Rows are one point carried round by a steady rotation, each followed by how many steps it has turned.
The counts run from 0 to 449.
[ 3.48 -5.30  1.14  3.53 -2.27 -0.08  3.15  0.67  0.01  1.00  1.21  1.59
 -0.90  2.43  1.39 -0.58  2.48 -0.44 -0.51] -> 84
[ 0.35 -0.58  0.42 -0.11 -1.12 -0.95  2.02 -1.05 -4.19 -4.02 -1.31 -3.07
  1.20 -0.32  2.89  4.44  0.07  2.58 -3.13] -> 31
[ 4.01 -3.18  0.24  3.88 -0.84 -1.91  1.04  3.65 -0.31 -0.31  2.66  2.48
 -2.96  2.33  1.35  1.63  1.40  1.79 -1.10] -> 88
[-1.00  1.03 -0.36 -0.08  1.37  3.08  1.10 -0.46  4.72 -0.62  3.89  2.99
 -4.02  2.14 -3.62  0.59  1.47  1.09 -1.49] -> 371
[-2.77  2.00  0.81 -0.55 -2.87  0.92 -2.85  3.37 -1.89 -2.54  4.43 -1.57
  2.35  0.41 -2.05 -1.97 -1.97 -1.49  2.57] -> 256
[-2.76 -1.67  0.60 -1.21 -1.11 -0.73  3.83 -1.04 -1.29  1.59 -2.59  3.75
 -2.66 -1.49  1.11  1.84 -1.16 -0.83 -5.86] -> 64
[-1.87  1.39  0.32  0.37 -1.93  0.70 -3.23  0.92 -2.22 -1.24  6.95  0.09
  1.93 -0.39 -1.23 -0.21 -2.49 -0.79  2.87] -> 254
[-2.65 -0.17 -0.91 -0.23  0.48  0.82  1.18 -3.72  2.83  3.51  3.77  2.74
 -2.27 -3.20  1.66  2.44 -0.56  0.95  1.27] -> 218
[-1.99  2.61  2.38  1.16  0.06 -1.96  2.07  2.40 -0.32  1.62 -2.30  0.18
 -4.86 -3.40  1.72 -3.08 -0.07  1.68  3.48] -> 206
[-2.69 -0.54  1.38  0.84 -1.16  4.22  1.47  2.23  4.69  0.45  3.24  4.00
 -1.31  0.16 -3.45 -1.38  0.45 -0.34 -1.40] -> 74
[ 3.23  1.20 -1.64 -1.62  0.61 -1.64 -0.21 -4.28 -4.38 -1.23 -1.08 -1.82
 -1.29 -2.36  1.13  3.16 -1.73  2.58  1.81] -> 183
[ 4.94 -1.65 -0.31  0.26 -0.80 -4.34 -3.01  1.07 -3.21  1.69 -2.39  2.57
 -1.32 -0.83 -1.13  0.27 -3.19 -0.27  0.17] -> 119
[ 0.57  0.31  1.65  2.99 -0.53 -0.56  1.44  3.89 -1.68 -4.75 -0.49 -4.03
  0.05  0.71  1.82  1.20  1.44  4.56 -0.88] -> 26
[ 0.85  0.03  0.60  0.54  0.07 -0.81 -1.02  2.44  5.26  2.67 -2.67  0.06
 -0.65  0.77 -4.33 -4.48  0.02  0.63  1.97] -> 140
[-3.10  2.73  1.43 -2.13  0.66  2.38 -0.06 -0.22 -1.15 -1.89 -1.78  0.96
  0.24 -1.34 -5.57  0.33 -3.61  0.58 -3.40] -> 341
[ 1.73 -2.23  0.55  2.18  0.11  3.15 -0.08 -2.56  0.01 -1.27  2.43 -2.17
  6.08  0.97 -2.94  1.88  0.15  0.74 -1.02] -> 315
[ 0.97  0.00  0.96 -2.35 -4.77 -0.08 -1.48 -0.48 -2.45 -1.17 -2.47 -0.64
 -0.08  1.64 -2.22 -4.79  0.37 -3.43  1.32] -> 410
[ 2.35 -0.16 -2.19 -2.81 -2.47 -0.86 -1.00 -3.64 -3.44 -2.53  1.06  0.88
 -2.87  2.95  0.40  2.87 -0.65 -1.36 -2.29] -> 395
[ 1.10 -0.58 -2.11 -0.36 -1.49 -1.18  0.28  3.18  0.00 -2.29  1.52  0.61
 -3.81  5.38  0.81  3.19  0.07 -0.02 -3.79] -> 93
[ 3.94 -4.67  0.54  4.41 -1.53 -1.74  2.34  1.79  0.16  0.85  2.09  2.38
 -2.18  2.29  1.32  0.18  2.63  1.54 -0.51] -> 86
[-2.14 -0.50  2.85  0.31 -5.01 -0.93 -1.02  1.97 -4.21 -1.25 -0.80 -2.52
  3.74  0.79  0.20 -2.82 -0.88 -2.92  1.29] -> 261
[-0.51  0.72  0.18 -0.05  0.95  1.30 -0.68 -0.30 -3.61 -3.26  3.84  1.73
  0.93 -3.85 -1.80  3.87 -3.25  3.13 -1.19] -> 38
[-5.87  0.80 -0.44 -2.40 -1.49 -1.81 -1.64  0.46  0.42  2.12 -1.45  0.44
  1.34 -1.26  0.84  2.09 -3.41 -1.47 -4.21] -> 277
[ 0.72  0.66  1.07  2.09 -1.12 -0.59  2.06  2.99 -2.46 -5.08 -1.01 -4.01
  0.13  0.72  2.23  1.52  1.47  3.82 -1.86] -> 27
[-3.03  1.45  0.98 -0.08 -3.68  0.46 -2.29  3.65 -2.75 -2.57  2.11 -1.85
  2.95  1.14 -1.09 -3.01 -1.65 -2.06  1.86] -> 258
[ 0.80 -3.03  1.11  1.93 -1.72  3.39  1.64 -2.69  2.40 -1.86  2.21 -2.45
  5.13 -0.73 -0.23  0.44  2.50  1.62  0.30] -> 17
[-2.25  0.98 -2.17 -5.25 -2.09 -2.83 -1.92 -2.02  2.62  2.40 -2.98  1.58
 -3.25  0.54  0.76  0.34 -2.15 -2.03 -2.06] -> 426
[-2.84  1.69  1.63 -1.97 -0.05  2.46  1.58 -2.31 -0.97 -1.94 -2.63  0.14
  1.26 -0.82 -5.88 -0.50 -2.18 -0.76 -3.63] -> 343
[ 2.64 -1.07  1.27  1.69 -0.26 -1.99  1.61 -1.20 -5.79 -2.88 -3.78 -2.68
  1.33  0.09 -0.33  2.18 -1.53  1.60 -3.54] -> 329
[-3.09  2.68  1.44 -2.49  0.01  2.80  0.68 -1.06 -0.70 -2.21 -1.57  0.25
  0.19 -0.81 -6.15 -0.24 -2.18 -0.06 -3.21] -> 342
[-1.69 -1.96  0.50  0.35  0.01  2.79  1.88 -1.16  2.84  2.45  3.54  5.72
 -1.60 -2.41 -2.19  1.71 -1.10 -0.28 -2.12] -> 70
[-2.23  3.06  0.60 -1.46  2.04  1.21 -0.68  0.36 -1.22 -2.28 -0.12  1.51
 -1.01 -1.93 -5.42  1.61 -3.66  2.31 -3.49] -> 339
[-2.07 -2.38  0.26 -0.38 -0.79  0.84  3.38 -3.21 -0.12  2.13 -0.65  4.40
 -1.83 -2.06  0.00  2.26 -1.26 -1.20 -4.62] -> 66
[-1.70  0.85 -1.44 -0.73  0.65  0.99 -0.44  0.14  3.22 -2.29  1.80 -2.96
  2.65  3.11 -1.20  4.93 -0.50  1.26 -4.30] -> 309
[-1.19 -0.89 -1.12 -0.79 -0.06  2.66  0.79 -2.15  2.44 -2.12  1.48 -3.30
  4.45  2.89 -1.79  4.25 -0.03  0.51 -4.28] -> 311
[ 0.39 -1.57  0.86  0.47 -2.76  3.75  3.00 -2.38  2.35 -1.87  1.70 -0.30
 -0.81  4.35 -2.65 -1.07  3.92 -1.71 -1.29] -> 377
[-0.55  0.12  2.04  1.28  0.07 -1.33  3.65  0.38  0.85  0.64 -5.25  1.40
 -5.42  0.80  0.06 -0.67  1.08  1.01 -3.83] -> 359
[ 2.49  0.84 -0.01 -0.28 -2.45  0.91 -2.25  4.03 -1.46 -2.98  1.85 -0.34
  1.04  3.40 -4.71 -3.32 -1.13 -1.36  1.49] -> 108
[ 5.25  0.67 -0.44  2.04  0.38  1.37 -0.27 -1.03  1.25 -1.92  1.57 -3.03
  1.39  0.97 -2.12 -1.31  1.78  2.79  6.30] -> 170
[ 3.69 -3.80  1.06  3.05 -2.76  1.98  2.11 -2.68 -0.92 -0.61  2.16  0.71
 -1.17  3.49 -0.58 -2.03  3.75 -0.45  1.52] -> 381
[-1.75 -1.70  1.18  1.95 -3.51  1.30  3.32 -2.38  1.55  1.01  1.99 -2.82
  1.20  2.11  3.30 -1.50  3.74 -2.08  2.86] -> 230
[-3.47  3.06  1.45 -2.16 -1.14  3.11  0.81  1.09 -1.86 -4.91  1.09  0.04
  1.59 -1.49 -4.32 -0.45 -2.03  0.80 -1.68] -> 43
[ 4.05 -0.50 -0.38  2.35 -1.01 -1.66 -0.01  2.49 -1.55 -2.76  2.34  0.65
 -5.51  3.12  0.09 -0.47  2.10  2.11  0.77] -> 387
[ 2.32 -0.36  1.64  4.42  0.95  1.44 -0.72  3.21 -1.21 -3.50  1.97 -2.76
  3.58  0.58 -3.67 -0.75  0.25  2.91  0.78] -> 320
[ 4.50 -0.62 -0.70  0.17  0.01 -4.32 -2.75  1.63 -3.25  1.59 -2.06  2.81
 -2.36 -0.95 -1.08 -0.09 -3.38  0.67  0.16] -> 120
[ 1.48 -2.15 -0.45  4.18  2.89 -2.53 -1.05  1.67  2.73  1.99  1.53  0.17
  0.61  0.17  1.92  4.70 -0.37  3.53 -2.75] -> 302
[ 0.96 -1.18 -0.10  0.01  0.46  0.07  0.79 -2.69 -4.49 -2.52  1.90  0.63
  1.17 -2.94  0.53  4.88 -2.30  3.23 -2.04] -> 35
[-2.13  1.50 -1.19 -0.78 -2.24 -1.94 -0.17  1.09 -1.89 -1.72  2.57 -2.64
 -2.26  2.91  4.82  4.26  0.14 -0.31 -1.43] -> 243
[ 3.27 -3.02  0.93  2.49 -2.84  2.09  2.60 -3.14  0.47 -0.97  1.20  0.36
 -0.25  3.18 -1.10 -1.77  4.03 -1.28  0.74] -> 380
[ 3.82 -2.66 -2.11  1.48  1.69 -3.07 -0.15 -2.58  3.71  3.94 -1.99  0.37
 -1.99  0.51  2.01  2.55  0.50  2.65  0.33] -> 151
[ 1.66  0.92  2.24  2.49 -0.27 -0.60  0.11  3.58 -3.28 -4.42 -2.33 -4.08
  1.78  1.66 -2.16 -0.31 -0.28  3.04 -1.64] -> 324
[ 1.28 -1.42  0.15 -0.29  0.12  0.62 -2.15 -1.23  4.47  4.23 -0.59  2.74
  1.02 -0.89 -4.69 -2.72 -1.05 -1.17  2.71] -> 136
[-1.49  1.06 -0.19 -0.04 -1.74  1.07 -3.35  0.70 -2.33 -0.95  7.58  0.09
  2.49 -1.09 -1.08  0.83 -2.30 -0.74  2.81] -> 253
[ 1.77 -1.36  1.02 -1.44 -4.38 -1.55 -1.64 -1.72 -3.03  0.42 -3.18  0.63
  0.10  0.45 -1.20 -5.23 -0.14 -3.23  1.54] -> 412
[-2.88  5.94 -0.27 -3.92 -0.03  1.85 -0.57 -1.40 -0.84 -2.31  0.20 -1.15
 -1.97 -1.71 -2.89  0.21 -3.00  0.97  2.29] -> 191
[ 1.18 -0.37  0.30  0.50 -1.30 -2.42  0.96  1.56  4.88  2.43 -5.75 -2.20
 -1.13  2.80 -0.93 -3.46  1.10  0.13  0.08] -> 144
[ 1.09 -2.21  0.64  1.02 -3.11  3.17  3.03 -3.04  1.76 -1.64  1.11 -0.47
 -0.69  4.41 -1.92 -1.27  4.07 -2.02 -0.25] -> 378
[ 1.20 -4.04  1.54  2.68 -4.00  1.65  4.26  0.04  1.52  1.04 -0.32  0.74
  0.77  3.42 -0.02 -2.15  3.36 -2.02 -1.52] -> 81
[ 3.59 -0.50 -1.39  0.46 -0.39  2.50 -0.16 -5.17  2.43 -0.59  1.16 -2.85
  2.73  1.35 -2.57  0.60  1.95  0.44  3.52] -> 166
[-4.69  1.01  0.48 -0.14 -2.72  3.41  2.57  0.12  4.34  0.16  3.35 -1.46
 -0.48  2.28  0.85 -1.35  2.93 -1.44  2.73] -> 226
[ 2.03 -2.70  1.65  4.39 -0.46  1.96  0.68  0.16  1.10 -1.94  2.77 -2.97
  3.95 -1.48 -0.01  0.08  2.25  3.53  2.00] -> 20
[-4.71 -1.73  0.16 -1.82 -1.33 -0.07 -1.61 -2.31  1.89  3.80 -0.33  1.28
  3.85 -1.51 -0.38  1.37 -2.78 -2.08 -3.05] -> 280
[ 5.01 -2.93  0.76  4.25 -1.63 -0.21  0.73  0.09 -1.58 -1.39  3.08  0.96
 -2.72  2.55 -0.32 -1.76  3.71  1.23  1.79] -> 384
[ 2.80 -2.93 -0.88  0.75 -2.63 -2.37  0.50 -1.25  3.53  1.71 -2.95 -3.04
  0.73  1.62  3.85 -1.04  2.85  0.50  1.83] -> 445
[-1.26  1.93  2.70  1.43  0.37 -1.63  2.09  1.53 -0.15  1.91 -2.03  0.41
 -4.57 -4.15  0.35 -3.19 -0.05  1.99  4.26] -> 205
[-2.67 -1.42  2.16  2.55 -1.04 -0.22 -0.45  4.78  4.79  1.87 -0.83 -1.33
  2.60  0.49 -1.01 -2.98  0.48  0.56 -0.73] -> 290
